0: c(-4, 5, -13, -3, 8, -12, -20, -14, -12, 8, -14, -3, 6, 20, 16, 10, -18, 9, -16, 8, 12, -8, 18, 3)
1: c(-16, 0, -18, 0, 13, -17, -15, -13, -11, 26, -20, 12, -5, 15, 15, 8, -12, 8, -5, 6, 18, -5, 16, 12)
2: c(-12, 32, -43, 2, 92, -93, -73, -10, -28, -38, -30, -20, -46, 66, -33, -8, 7, 30, -59, 24, 29, 1, 69, 22)
3: c(75, -47, 90, 31, -25, 51, 118, 45, 49, -25, 26, 29, 34, -115, -49, -19, 22, 6, 95, -37, -65, 46, -74, 17)
4: c(-39, -3, -3, 9, -51, 37, 13, 2, -7, -3, 45, 14, -7, -10, 11, 4, 38, -31, 25, -3, -1, -15, -15, 2)
5: c(-10, 8, 12, 2, -53, 39, 31, 16, 4, -5, 39, 9, 7, -17, -4, -1, 34, -26, 24, -7, -9, -5, -29, -14)
6: c(-26, -2, -8, 8, -21, 17, -1, -23, -13, 28, -3, 21, 3, 3, 38, 10, -7, -12, 11, 0, 13, -10, 2, 13)
7: c(-21, 21, -40, 0, 78, -81, -73, -10, -25, -32, -27, -11, -36, 62, -21, -10, 20, 24, -56, 19, 33, -8, 60, 28)
8: c(15, 3, 28, 10, -31, 40, 38, 18, 12, 0, 40, 3, -7, -16, 10, 7, 30, -14, 30, -29, -17, -12, -19, -40)
9: c(-38, -4, -16, -4, -21, 5, -14, -7, -6, 10, -15, 7, 15, 2, 21, -5, 6, -1, -1, 0, 9, -17, 4, 22)
10: c(-11, -1, 3, 16, -47, 38, 21, 2, -18, -7, 38, 1, -12, -10, 7, -16, 27, -11, 27, -5, 8, -8, -18, -13)
11: c(-4, 12, -10, 11, 28, -18, -25, -25, -13, 18, -46, -15, -15, 21, -3, 2, -62, 3, -13, 24, 8, 17, 9, 15)
12: c(0, 2, -18, -6, 9, -13, -21, -17, -10, 25, -26, 6, 10, 15, 22, 10, -34, 10, -14, 14, 18, -1, 11, 1)
13: c(-12, -5, -10, 10, -6, 0, -25, -47, 1, 12, -35, 17, -6, -2, -7, 10, -25, 10, -17, -18, 12, -34, 4, 38)
14: c(-5, 4, -18, 9, 28, -16, -19, -19, -14, 28, -39, -7, -12, 15, 7, 6, -51, 2, -8, 20, 9, 23, 13, 13)
15: c(10, 11, 14, 1, -28, 27, 24, 11, 2, -9, 26, -3, 11, -13, -6, -7, 14, 1, 16, -13, -6, 7, -16, -14)
16: c(-53, -22, -25, -14, -56, 30, -16, -4, 3, 24, -13, 12, 39, -17, 32, -10, 11, -18, -1, 9, 6, -16, -18, 20)
17: c(10, -8, 14, 0, -11, 16, 9, -9, 1, 20, 7, 3, 15, 9, 35, 4, 3, 1, 5, -19, -4, -7, -4, -14)
18: c(1, 20, -17, -6, 31, -26, -16, -6, -10, 0, -34, -25, -14, 29, 5, 3, -63, 3, -12, 27, 10, 33, 22, 0)
19: c(18, -27, 27, -1, -15, 31, 31, 1, 17, 7, 32, 23, 8, -40, 41, 11, 14, -27, 16, -32, -34, -18, -21, -37)
20: c(-18, -19, 3, 3, -41, 32, -7, -1, 1, 12, -14, 10, 31, -19, 10, -10, 9, -3, 2, -13, 2, -11, -15, 11)
21: c(4, 9, 4, -2, 14, -8, 5, 3, 2, 3, -23, -12, -2, 11, 11, -1, -47, -8, 7, 14, -3, 32, 3, 0)
22: c(2, 5, -21, -4, 16, -17, -18, -18, -7, 6, -20, -6, 9, 7, 6, 15, -42, 9, -20, 11, 13, 9, 15, 4)
23: c(-1, 6, 19, -6, -36, 31, 28, 13, 22, 4, 43, 8, 6, -15, 22, 18, 20, -22, 16, -25, -24, -17, -13, -21)
24: c(52, -26, 71, 24, -31, 43, 93, 41, 41, -15, 40, 14, 16, -72, -33, -9, 35, -8, 72, -41, -49, 20, -61, -13)
25: c(26, 85, -54, 6, 90, -96, -55, -21, -29, -43, -52, -71, -62, 59, -51, -2, -74, 66, -56, 63, 20, 39, 52, -14)
26: c(-55, -11, -27, -11, -55, 37, -12, -15, -10, 11, 5, 15, 8, 6, 41, -15, 20, -39, 18, 13, 13, -16, -26, 1)
27: c(-35, -26, -14, -7, -36, 23, -19, -12, -2, 37, -19, 9, 22, 0, 39, -8, -4, -9, 7, 5, 14, -15, -15, 18)
28: c(-16, 32, -45, 3, 99, -102, -81, -10, -30, -43, -27, -15, -50, 74, -34, -9, 23, 32, -66, 20, 35, -6, 75, 27)
29: c(-31, -6, -8, -5, -38, 23, 1, -5, -2, 14, -7, 8, 23, -9, 32, -2, 2, -11, 9, -5, 2, -16, -8, 6)
30: c(-5, -8, -14, -13, 9, -14, -24, -12, -7, 25, -23, 0, 4, 20, 6, 11, -18, 7, -23, 4, 7, -13, 14, -2)
31: c(-2, -10, -18, -15, 10, -7, -28, -9, -7, 11, 0, 6, 8, 16, 15, 14, -12, 4, -35, -3, 6, -18, 23, -5)
32: c(8, -9, 10, -9, -9, 16, 11, 0, 9, 1, 18, 5, 9, -6, 25, 20, 2, -14, -7, -25, -15, -22, 0, -35)

c(-12, -4, -4, 9, -15, 7, -15, -37, 2, 9, -24, 16, -3, -5, -8, 7, -15, 4, -11, -15, 8, -29, -3, 33) 13
c(-25, 21, -16, -25, 61, -60, -39, -13, -6, -6, -30, 10, -33, 43, -24, -6, 1, 23, -43, 9, 17, -16, 40, 18) 7
c(46, -15, 87, 15, -9, 32, 85, 30, 42, -23, 42, 13, 38, -70, -24, -12, 20, 6, 75, -55, -52, 39, -52, -2) 24
c(-47, -21, -21, -3, -53, 35, -8, -10, -17, 12, 18, 9, 4, -5, 21, -11, 28, -26, 15, 12, 9, -14, -24, 11) 26
c(2, -8, -10, -12, -1, 3, 1, 8, -1, 24, -26, -8, -7, 14, 12, -1, -47, -16, 2, 20, 6, 29, -1, -5) 21
c(1, -14, 16, -12, -18, 20, 7, -1, 12, 13, 28, 9, 7, 0, 26, 22, 12, -13, -12, -23, -23, -26, -1, -10) 32
c(11, -7, 9, 3, -20, 17, 9, -2, 6, 23, 10, 2, 14, 0, 20, 10, 6, 0, 9, -20, -8, -8, -9, -25) 17
c(-30, -27, -12, -13, -28, 28, -11, -11, 1, 41, -13, 10, 24, 0, 49, -6, -4, -16, 10, -1, 13, -8, -18, 4) 27
c(2, -7, -2, -7, 7, 3, -14, -9, -9, 2, 11, 8, 14, 18, 38, 5, 4, 5, -28, -16, -4, -18, 20, -12) 31
c(-23, -5, -7, -1, -17, 10, -6, -13, -8, 35, -11, 8, -1, 16, 45, 0, -19, -12, 11, 6, 11, 5, -3, 4) 6
c(-3, -4, -3, -2, -20, 7, -6, -9, 0, 35, -5, 1, 15, 11, 36, 11, -9, 4, 2, -9, 1, -5, 1, -13) 17
c(17, -18, 65, -4, -77, 49, 89, 47, 65, -8, 61, 37, 26, -69, -1, -17, 39, -58, 80, -13, -53, 19, -74, 10) 24
c(16, 53, -51, -4, 65, -69, -46, -13, -21, -35, -32, -53, -38, 40, -31, 12, -66, 42, -46, 42, 23, 31, 51, -8) 25
c(29, -12, 64, 18, -36, 35, 71, 32, 46, -15, 27, 22, 32, -61, 2, -13, 27, -21, 66, -31, -45, 20, -52, -5) 24
c(3, -3, 31, 8, -69, 55, 56, 37, 17, -8, 50, 7, 0, -25, -27, -12, 54, -39, 37, 0, -20, -3, -53, -11) 5
c(-32, 19, -26, -11, 57, -46, -61, -13, -12, -21, -3, 0, -12, 38, -14, 4, 0, 33, -64, 11, 9, -22, 52, 34) 7
c(44, -16, 47, 17, -26, 33, 63, 33, 30, -6, 25, 8, 13, -50, -29, -7, 21, -10, 50, -26, -35, 18, -43, -22) 24
c(30, -30, 36, -3, -7, 30, 37, 2, 25, 9, 31, 25, 13, -47, 46, 16, 9, -26, 13, -41, -42, -20, -20, -44) 19
c(8, -6, 11, -7, -19, 23, 19, 3, 6, -8, 23, 4, 11, -14, 22, 14, 9, -13, 1, -19, -13, -18, -9, -31) 32
c(-32, 3, -12, 11, -25, 11, -4, 4, -15, -10, 32, 8, -16, 8, 1, 2, 42, -23, 8, 1, 7, -13, 5, 6) 4
c(15, -14, 45, -3, -22, 33, 47, 10, 33, -8, 36, 30, 25, -52, 48, 8, 9, -26, 28, -29, -43, -10, -26, -23) 19
c(-41, -30, -20, -16, -33, 30, -17, -13, 0, 46, -20, 11, 26, 1, 54, -10, -6, -20, 10, 7, 19, -9, -19, 12) 27
c(-39, -6, -11, -4, -43, 24, -2, -6, -4, 17, -12, 9, 26, -9, 33, -6, 1, -10, 11, -2, 6, -14, -9, 14) 29
c(43, -18, 55, 19, -35, 41, 71, 37, 34, -7, 34, 10, 16, -54, -28, -7, 34, -12, 55, -35, -41, 13, -48, -24) 24
c(-15, -5, -14, 0, -11, 7, -3, -14, -8, 33, -7, 14, 7, 2, 26, 13, -14, -2, 4, 1, 10, -5, 4, 4) 6
c(-8, -6, -28, 20, -29, 34, -1, -19, -42, -3, 36, -11, -34, -16, 12, -25, 22, -12, 31, 20, 40, 1, -32, -23) 10
c(-41, -29, -14, -8, -40, 26, -22, -11, -2, 36, -22, 9, 24, -2, 39, -12, -3, -10, 8, 7, 15, -17, -18, 23) 27
c(38, -15, 56, 14, -42, 42, 72, 39, 39, -8, 34, 13, 23, -57, -19, -11, 35, -23, 59, -31, -39, 17, -54, -15) 24
c(79, -43, 91, 31, -29, 43, 110, 46, 63, -13, 23, 39, 46, -114, -30, -21, 27, -9, 101, -41, -62, 49, -77, 6) 3
c(-14, -3, 9, 6, -27, 22, 3, -5, -6, 19, 10, 2, 6, 8, 26, 6, 3, 0, 11, -14, -1, -9, -1, -8) 17
c(50, -23, 69, 21, -28, 40, 78, 39, 45, -7, 27, 18, 28, -69, -31, -12, 31, -12, 70, -45, -48, 28, -54, -11) 24
c(2, -9, 2, -10, -16, 13, -3, -3, 8, 33, -12, 6, 15, 6, 33, 9, -8, 2, 7, -13, 5, -12, -4, -18) 17
c(-11, 0, -8, -10, -7, 0, -22, -14, -2, 10, 23, 10, 13, 3, 27, 14, 0, 5, -28, -9, -1, -19, 15, -5) 31
c(45, -15, 83, 15, -13, 33, 83, 32, 43, -21, 40, 14, 36, -69, -23, -12, 22, 1, 73, -53, -51, 36, -52, -4) 24
c(4, -7, 4, 1, -4, 8, -4, -16, -5, 26, -4, 0, 7, 18, 36, 7, -9, 1, -3, -8, 2, -8, 2, -10) 17
c(-11, -40, -10, 10, -41, 53, 6, -9, -35, -15, 45, -10, -13, -34, 13, -37, 36, -16, 38, 13, 40, -10, -53, -2) 10
c(35, -11, 65, 15, -33, 31, 69, 32, 46, -19, 27, 20, 33, -60, -1, -10, 24, -16, 61, -30, -44, 20, -49, -6) 24
c(-48, -26, -23, -3, -56, 37, -10, -11, -20, 12, 17, 9, 4, -5, 21, -16, 31, -27, 16, 15, 11, -14, -29, 11) 26
c(-23, -30, -13, -9, -28, 20, -23, -14, -2, 46, -19, 10, 19, 3, 38, -3, -10, -5, 2, -2, 19, -15, -12, 6) 27
c(-39, -29, -21, -11, -41, 29, -21, -13, -1, 38, -17, 7, 24, -8, 38, -13, -2, -10, 8, 7, 17, -13, -18, 11) 27
c(38, -5, 65, 14, -28, 39, 73, 34, 35, -17, 45, 9, 11, -48, -11, -4, 32, -11, 61, -42, -42, 9, -43, -28) 24
c(20, -17, 55, -2, -23, 38, 58, 14, 39, -11, 41, 33, 27, -62, 52, 6, 11, -31, 36, -33, -52, -7, -32, -29) 19
c(-26, -32, -16, -9, -30, 22, -25, -15, -2, 51, -24, 10, 20, 1, 42, -7, -12, -5, 6, 0, 24, -12, -15, 7) 27
c(-14, 7, 28, -11, -48, 38, 37, 13, 26, -1, 51, 16, 7, -14, 28, 19, 30, -35, 19, -24, -33, -19, -20, -12) 23
c(-16, -4, -12, 0, -26, 14, -1, -9, -7, 33, 8, 11, 3, 4, 35, 11, -1, -10, 10, 0, 10, -3, 1, -4) 6
c(5, 6, -22, -10, 17, -15, -17, -15, -3, -5, -17, -18, 3, 8, 1, 13, -50, 2, -17, 12, 14, 14, 22, 1) 22
c(46, -24, 55, 20, -68, 66, 113, 60, 33, -15, 51, 14, -1, -75, -46, -20, 54, -42, 82, -17, -42, 5, -75, -32) 24
c(-9, 7, 11, 4, -51, 37, 28, 15, 2, 0, 32, 9, 7, -14, 1, -6, 30, -24, 26, -5, -6, -2, -30, -13) 5
c(5, -19, 15, -11, -7, 19, 9, -1, 7, -5, 15, 5, 6, -6, 14, 20, -7, -15, -14, -28, -17, -24, 5, -26) 32
c(2, -4, -2, 0, -13, 8, -8, -13, -1, 29, -1, 1, 11, 10, 26, 12, -6, 4, -2, -14, 1, -10, 1, -18) 17
c(-28, -20, -16, -9, -23, 22, -17, -16, 1, 43, -22, 11, 24, 2, 59, -7, -11, -9, 11, 3, 26, -9, -16, 3) 27
c(21, 78, -57, 10, 95, -100, -63, -17, -35, -42, -50, -63, -61, 64, -54, -3, -54, 60, -59, 58, 24, 32, 60, -8) 25
c(-23, -19, -8, -7, -23, 22, -12, -12, 4, 39, -17, 9, 23, 1, 50, -5, -9, -9, 11, -4, 18, -9, -15, 0) 27
c(10, 12, 6, -2, 29, -19, -1, -8, -1, 10, -24, -9, -5, 3, 15, 2, -55, -2, 4, 14, -3, 37, 4, -13) 21
c(-15, -4, -13, 0, -23, 11, -2, -10, -8, 36, 5, 11, 3, 6, 37, 9, -5, -7, 10, 2, 12, 0, 2, -3) 6
c(-41, -31, -25, -5, -52, 45, -10, -13, -29, 3, 26, 0, 2, -16, 29, -27, 31, -24, 21, 16, 28, -18, -36, 7) 26
c(18, -16, 8, -11, -2, 19, 11, -2, 9, -2, 27, 18, 11, -14, 42, 14, 5, -14, -8, -32, -15, -21, 6, -38) 32
c(-63, -21, -41, -18, -65, 43, -30, -9, -7, 11, 14, 19, 9, 0, 20, -5, 35, -46, 1, 13, 3, -32, -35, -11) 26
